In the rows, 128 means zero.
These are runs of 6 systems, one row a step. Runs of the same system follow the same rule from any start.
Gif, trace 1:
[[115 105 155 103 142 133 123 172 133 134 122 118  94 120 158 116 135  98
  115 171 151 110]
 [120 129 120 144 151 169 103 130 139 125 146 145 108 151 128 125  82  78
  141 139 123 137]
 [146 125 110 133 149 162 118 115 164  99 119 155 155  80 128 130 119 135
  153 136 117 126]
 [138 119  84 110 141 118 120 137 100 122 119 164 120 107 132 163 165 132
  148 127 124 112]
 [124 158 112 130 128  84 146  95 107 100 127 149  95 140 114 123 128 130
  146 132 135 129]
 [118 153 135 173 125 132 131  90 118 123 120 100 127 117 110 145 148 144
  105 124 150 125]
 [133  97 179 142 106 114 134 136 115 133 109  93 113 119 120 141 144 124
  126 117 107 117]
 [ 94  97 147 130 129 123 154 148 148 146 136 106 107 142 147 106 130 113
  128 150 141 144]
 [116 134 136 122 122 180 112 148 138 114 138 111 136 155 132 123 100 103
  143 145 135 131]]
Gif, trace 2, 9 rows:
[[103  44 134  82  66 114  90 157 114 180 113  56 112 132 149 142 122 162
   52  91 124 124]
 [139 150 165 117 102 114 149 185 184 151 126 125 106 217 206  85  74 123
  138 108 127 166]
 [146 170 137 139 171 205 134 164 151 167 178 136 239 143 117 102 126 111
  128 150 141 139]
 [160  85 112  33 135 130  68 138 100 123 139 157 173  76  91 110  90 124
  108 136  90  90]
 [126 132  36  97 137  82 105 108 153 142 120 189  76 130 182 126  91 167
   95  95 143 148]
 [166 215 101 176 105 126 149 101 122 120 121 147 167 185 122 160 140 171
  171  66 116 153]
 [155 145 177 119 131  71 168 116  84 141 128 112 192  81  81 110 201 163
  109 144 132 102]
 [ 76  70 130  97  94  81 113 116  75 167 143  82  81 152 102 119 120 121
   61 123 138 125]
 [114 142 169 154  83 134 131 125 197 123 112  80  97 182 177  99  60 146
  112 104 140 164]]
mas, trace 3:
[[142 142 169 112 115 124 117 168 155 113  91 108  95 124 188 127 130 137
  109 142 153 112]
 [133 134 138 133 138 170 137 172 151 131 147 142 130 176 152 118 104  87
  178 137 113 147]
 [125 106 118 116 169 162 115 117 153 136 158 152 168  86 100  99  97 109
  117 152 122 129]
 [122 125  54  95 132 127  91 110 117 103 117 162 104  99 135 152 122 146
  119 126 137 113]
 [162 175 123 159 138  95 149 102 115 101 105 166 115 121 127 150 153 141
  166 111 116 127]
 [121 133 125 172 136 130 159 120 105 174 150 112 171 145  99 147 178 140
  123 111 132 144]
 [101  86 150  95  89  93 133 113  94 129 133  83 130 123  86 113 134 140
  102 127 121 119]
 [125 149 165 126 105 100 119 137 140 116  98  96  75 145 169 120 115 137
   89 135 160 119]
 [145 130 166 147 114 166 127 173 159 134 124 117 130 174 158 131 103 101
  163 112 105 141]]
Lubi, trace 4:
[[140 137 150 139 130 105 117 110 163 118 111 135  81 121 153 109  83 126
  106 122 133 133]
 [125 112 119 145 120 140 125 163 147 165 109 116 118 137 176 161 150 145
  120 103 130 136]
 [128 123 141  99 121 128 165 163 126 121 137 130 157 142 127 111 156 122
  179 148 115 130]
 [121 155 105  85 131 135 103 122 122 108 146 134 144 131 120  99 103 130
  107 155 154 118]
 [158 135 107 135 129 125  92 114 122 113 112 155 106 119 130 152  98 126
  131  98 104 120]
 [129 132 108 165 140 117 159 114 141 154 131 145 145 124 131 140 155 152
  134 102 125 152]
 [107  94 143 113 102 137 139 125 122 134 143  91 167 134  98 115 128 135
  129 124 115 134]
 [139 153 168 109 114  91 123 114 111 108 113 114 114 126 119 108 118 135
  103 142 140 110]
 [132 132 130 148 139 125 107 142 123 160 129 136  85 152 152 140 110 103
  100 115 134 132]]
Rogib, trace 5:
[[123 109 111 124 123 173 112 109 169 108 133 125 159 110 118 115  83 136
  138 117 110 142]
 [149 160  96 114 147 140 115 126 117  93 114 162 141  94 132 147 151 139
  146 147 140 106]
 [132 150 102 147 129 119 127 111  83 138 144 148 121 164  99 154 136 110
  142 106 119 135]
 [143 140 159 167 124 111 143  98 130 150 127 107 158 116 105 123 132 151
   98 105 125 135]
 [114 102 128 125 108 120 127 136 119 133 104  95 115 108 146 154 167 156
  104 125 145 114]
 [120 112 151 106 112  86 157 148 123 126 121 125  97 151 143 109 137 122
  147 137 121 132]
 [116 132 151 131 139 151 130 154 156 147 147 115 134 158 146  98 107 107
  118 146 142 141]
 [134 101 127  91 129 152  92 139 140 113 131 130 135 105 128 119  94 115
  121 138 116 114]
 [135 140  84 124 158 125 119 114 138 110 126 174 110 107 138 128 113 123
  142 138 131 129]]
Gom, trace 6:
[[161 182 104 145 133 155  68 162  86 105  88 153  56 157 173 207 137  98
  136 117 142  97]
 [134 117 113 175 213 145 145 109 149 145 169 212 115 112 106 108 101  55
  176 144  94 150]
 [ 76  60  84 106 120 175 134  94 146 113 145  98 203  54  79 122 150 166
  125 148 129 131]
 [139 164 135 148  78  87 117  78  94  74  66  90  87 101 121 179 166 186
  105 105 147  97]
 [128 175 149 226 160 107 149 125 105 193 151 138  85 194 129 145 142  87
  109 104 143 152]
 [127  58 204 131 142 160 148 162 145 173 166 103 188 118  90  83 110  82
  138 141  82 138]
 [109  85 141  39 100  95 125 160 121 104  97  89 120  72 157 110 166 166
   95 175 157  91]
 [114 184 103 125 100 124 109 143  95  84 102 131  36 204 168 162 125 105
  155 135 162 123]
 [158 177 135 174 201 193 116 132 162 133 164 186 152 138 119 108  80  63
  155 151 123 142]]
labe, trace 7, 9 rows:
[[108  45  55  14 130 114  97 116 110 100 140 156 152  53  98 109 113 146
  124 150 106 104]
 [167 235  74 112 161  66 126 120 106  95 101 201  90 123 174 138 155 160
  116 144 182 108]
 [177 201 157 243 145 168 142 107 143 172 139 128 196 164 109 155 137 137
  129  67 114 160]
 [109  11 152 106  93  95 143  95 120 169 151  90 173  97  57 108 112 143
  116  86  56 147]
 [ 76 112  91  41 110  42 146 124 115 115 120 121  74 110 164  88 154 177
   75 175 193 116]
 [166 245 154 160 121 154 127 185 161 132 103 117 123 203 215 139 132 145
  114 124 187 136]
 [162  70 200 171 147 201 116 179 157 191 152 110 193 132 113 128 101  73
  145 100  62 139]
 [ 75  20  58  28 140 111 107 127  92 134 166 155 116  92  86 103 113  97
  131 162 101 119]
 [140 227  41  92 150 103 114 109 142  66 102 192  84 124 182 126 121 165
  129 157 194 117]]
Gom, trace 8, 9 rows:
[[128  97 161 101 112 176  98 149 122  79 104  97 126  95 114 140 125  98
  150 160 115  91]
 [121 150  98 131 165 117 122 129 112 109 112 156  80  90 149 146 163 119
  118 166 169 103]
 [101 121  98 165 140 174 115 103 107 111 146 134 113 148  92 159 118  82
  164 125 118 137]
 [136 125 149 165 157 146 128  94 150 119 125 129 154  55 104 123 132 132
  111 146 131 118]
 [109  95 109 137 110 117 125 124  84 147 116 104 118 115 112 173 184 145
  112 114 131 116]
 [123 134 183 172 123  97 152 104 125 116 117 109  87 140 114 115 125 110
  135 132 127 131]
 [113 130 153 142 147 161 136 167 125 170 151 101 154 142 134 120 151 108
  103 153 154 129]
 [142  96 164  84 114 126 109 153 101 105 115 119 116 111 114 127 124 101
  142 144 103  96]
 [101 135 101 116 149 120 123 132 138 115 125 144  80 123 161 121 130 118
  111 165 169 125]]
Lubi, trace 9 (9 x 22):
[[125  97 161 121 100  64 140 109  88  74  88 122  36 114 115 147 143 109
  165 133 100 107]
 [ 92 189 121 198 148 164 141 127 150 150 140 109 103 183 164 132 138 116
  104 145 199 154]
 [162  78 178 119 142 194 104 186 149 133 123 120 170  95 128 137 119  87
  155 135  80 106]
 [110 132  86  74 156  77 153 119 111 107 122 161 117  70 135 108 176 153
  120 183 166 105]
 [ 93 132  73 134 102 182  82 104  97  96 138 118  86 186 105 170  88  96
  151 113 123 136]
 [184 188 165 196 158 140 150 105 166 113 110 152 172  92 127 132 135 146
  150 113 120 131]
 [107  60 106 111 142 130 117 133  91 195 156 111 171  97  98 139 166 133
   76 122 124 120]
 [102 100 159 114  97  75 158  84 116  67 114 115  72 126  89 103 109 116
  174 145 107 126]
 [116 192 137 180 125 155 107 120 144 140 117  92 106 162 163 141 120 138
   63 126 191 134]]
labe, trace 10:
[[119 119 220 161 117 162 138 157 191 132 113  66 117 141 164  96  96 108
  111 149 142 139]
 [102  57 138  81 112 182  93 197 108 141 129  91 119 135 141 147 134  80
  132 153 116 105]
 [117 123  96  90 165 136 113 149 144  95 136 186  65 131 157 110  89  69
  171 170 129 123]
 [142 178  75 154 164 206 100 117 134  84 126 161 158 104 123 168 135 119
  162 146 142 116]
 [178 133 133 155 129 112 118  90  92 102 117 166 136 104  73 160 122 119
  171  86  62 116]
 [ 93 118 110 164 141  82 156  51  95 129 137 124 118  84  67 126 162 150
  103 131 143 130]
 [111 161 131 136  62  83 145  90 122 105 101  80 102 168 135 136 133 187
  108  93 153 140]
 [134 123 222 165 111 117 161 152 169 147 105  71 124 124 161 109 148 139
  106 135 141 133]
 [ 89  75 158  97 102 155 122 192 107 164 150  75 124 175 133 124 135  89
  122 148 127 124]]
Rogib, trace 11 (9 x 22):
[[118 101  80 119 136 116  83  78 134 102 125 164  62 108 124 129  60 114
  115 115 113 129]
 [151 166 105 186 138 156 150 104 180  94 107 158 139 120 146 153 129 146
  190 103 115 153]
 [136 136 123 137 131 166 140 144  75 132 145 117 198 132  82 166 195 120
  163 132 116 113]
 [117 137 141 121 136  65 132  89  65 147 145 120 119 116  76 111 146 129
   70 140 148 110]
 [112 129 147 172  93 103 120 105 149 128  95  87  62 144 162 140 108 153
   86  99 146 142]
 [150  87 179 127 110 131 155 182 168 128  97 112 128 120 170 134 151 128
  177 123  94 132]
 [ 91  97 122  88 160 142 151 174 125 153 170 132 148 136 126  92 149  91
  140 185 142 130]
 [105 141 117  91 119 141  89  97 126  93 152 126 112 141 100  89  51 107
  104 151 144 126]
 [174 171 122 162 148 155  87 117 161  98  96 164 104 106 159 153  88 125
  129 108 121 121]]
mas, trace 12:
[[117  98 150 177 176 175 109 159 176 160 128 132  82 114 176 132 110  72
  108 152 144 133]
 [101  72  92 113 128 189 127 127 165  78 130 139 129 100 123 132 109 105
  198 145  99 134]
 [131 174  99 125 178 157 114 109 117  82 124 161 141  68 111 132 151 118
  129 187 168  95]
 [126 152  75 164 139 134 106  96  67 124 137 159  96 155  88 179 134 100
  146 105 119 124]
 [139 103 159 189 138  89 152  72 118 140 116 121 125  74  83 143 159 144
  113 105 107 127]
 [ 81  98 121 135  85 125 144 137 105 138 109  65 111 138 138 163 188 162
  113 126 154 126]
 [126 145 209 120  91 113 145 139 111  90 114  79 110 157 111 102 123 107
  149 153 129 115]
 [117 134 166 159 148 180 100 155 150 163 142 101 116 155 150 117  92  87
   81 143 156 134]
 [127  58 126 102 127 166  95 145 158 113 124 136 113 104 135 126  74  96
  153 124  83 129]]

Which system made each run below?
trace 13 (2 x 22):
[[129 128 145 164 162 130 111  90  96 113 130 142  99  91  78 138 128  86
  124 150 125 106]
 [ 98 122  86 157 101 125 118  79 105 109 119 113  90 140 107 167 128 138
  128 101 127 135]]
 => labe
trace 14:
[[110 166 127 110 114 174 101 152  56 110 146  95 136 183  98 153 144  90
  129 162 159 102]
 [173 165 158 151 191 136 110 112 141 106 137 186 124  93 111 105  85  77
  138 154 112 114]]
 => Lubi
trace 15:
[[ 99 186  94 155 165 138 139 110 147  84 137 172  53 165 156 116 103  83
  169 170 170 143]
 [156 150 119 200 147 204 108  84 140 117 139 138 187 107  79 159 102 116
  153  96  96 139]]
 => mas
trace 16:
[[124 106 124 108 144 164 113 125 119 100 152 149 134 122  89 114  91  74
  172 152 101 122]
 [115 121  92 116 146 146 107  99 152 102 116 134 132  59 134 129 131 157
   97 154 159 114]]
 => Gom
trace 17 (2 x 22):
[[120 140 110 141 108 142 104 115  83 147 140 103 139 159 100 164 138 134
  102 101 132 125]
 [157 126 165 134 118  68 142 110 124 138 107 127 125  99 126 122 138 159
  104 105 114 122]]
 => Rogib
trace 18, 2 rows:
[[103 130 111  50 146 112 138 152 104 109 180 177  99 199 108  64  71  54
  183 176 117 139]
 [147 175 101 174 175 153  90  55 197 124 139 166 142  85 126  98  42 143
   73 117 147 149]]
 => mas
trace 19:
[[150 125 151 151 159  92 102 140  94 167 101 132  93  75 149 165 177 130
   56 130 152  93]
 [ 79  66 126 148 141 126 163 144 121 144 146 134  67 155 125 136 147  69
  180 144 108 150]]
 => Lubi
trace 20 (2 x 22):
[[145 197  94 145 173 161 118 128 166 131 129 155 175  95 163 125 143 163
   88 150 187 124]
 [178 117 127 117 124 111  90 125  60 143 131 157 147 129  74 170 126 109
  140  81  63 104]]
 => Gif
trace 21 (2 x 22):
[[170  96 137  73 122  88 128 141 102 102 107 160 137  84 113 133 147 133
  170 125  78 100]
 [ 75 147  74 116 123  95 139  93 127 120 144 133  90 148 134 107 118 148
  105 147 176 149]]
 => Gom
trace 22, 2 rows:
[[150 187 115  81 167 183 117 206 135 142 155 154 191 154 164 107 142 109
  133 179 168 114]
 [155 102  63  47 162 138  80 135 120  98 142 205 137  86 112 119  85 106
  155 141  90 106]]
 => Lubi
trace 23 (2 x 22):
[[118  78 100 106 138 163 129 162 112 152 140 126 168 103 121 154 177 128
  148 136 115 119]
 [109 141 115  92 119 108 145  92 105  69 136 132 125 118  85 103 130 129
  165 164 134 117]]
 => Lubi
trace 24 (2 x 22):
[[175  76 201 150 135 121 103 162 140 173  90 103 128  61 153 152 146 134
   75 102 100 101]
 [ 64  34  82  98 135  92 167 141 145 148 131 138  78 104 156 120 166 130
  148 151 129 147]]
 => Rogib
trace 25:
[[123 105 135 140 152 154 113 173 106 170 136 133 110 145 139 154 149  80
  129 137 123 122]
 [103 108  90 113 136 149 130 121 146 111 151 155 117 142 120 115  91 102
  168 134 111 148]]
 => labe
trace 26, 2 rows:
[[ 94  80 103  93 101  84 163 102 156 172 156 104 176 122 121  81 118 193
   87 100 126 161]
 [143 150 137  56 102  76 138 174 141 143 110 114 146 137 187  92 143 188
   85 137 166 119]]
 => labe
trace 27:
[[132 186 122 154 136  93 150  73 128  82 120 144 109 121 112 115 131 148
  139 138 152 130]
 [140 150 150 179 108 164 115 142 105 134 113  95 123 162 127 178 148 119
  133 100 122 125]]
 => Rogib
trace 28:
[[139 109  81  92  91 127  99 147 153 163 117 117 156 138 170 144 108 194
   83  70 123 142]
 [157 138  97  61 111  82 149 160 147 129 115 160 158 130 172 112 142 183
  147 111 120 133]]
 => Rogib
trace 29 (2 x 22):
[[157 143 150 128 121 103 110 104 144  92 108 150  85 130 131 115  67 116
  141 111 100 128]
 [119 128  98 177 159 148 151 117 154 161 132 138 154 103 138 146 169 155
  124 120 142 149]]
 => Gif
trace 30, 2 rows:
[[133  95 159  47  98 140 104 168  91 130 150 102 165 152  93 103 104 101
  131 142 103 106]
 [122 134 102  93 152 122  95 135 176 144 134 153 107 119 177  85  70 135
   68 143 163 133]]
 => Gif
trace 31:
[[139 142 145 129  96 134 107  86 115  99 120  96 158 113  84 127 107 155
  110 111 122 118]
 [130 110 157 142 123  80 124 117 112 144 103 113  79 102 138 141 145 136
   88 115 133 117]]
 => labe
trace 32, 2 rows:
[[ 69 144  99 160 121 205 117 152 109 144 145  78 125 179 141 166 165 110
  113 153 187 132]
 [178 139 193 128 157 164 122 151 132  83 120 148 157  90 102 120 121  74
  187 163  90  98]]
 => Lubi
trace 33:
[[ 86 113 162  84  84  95 151 183 126 148 119  68  94 177 177 104 153 141
  100 155 169 130]
 [157 182 178  97 115 150 113 196 123  93 118 127 101 195 165 117  98  78
  169 155 132 111]]
 => Gom
trace 34 (2 x 22):
[[141 160 143  47 141 107 140 141 141  76 136 149 158 103 129  59 112 131
  140 191 149 108]
 [131 171  77 135 147 174  64 143 107 137 141 154  91 180 148 156  83  86
  103 126 152 126]]
 => Rogib
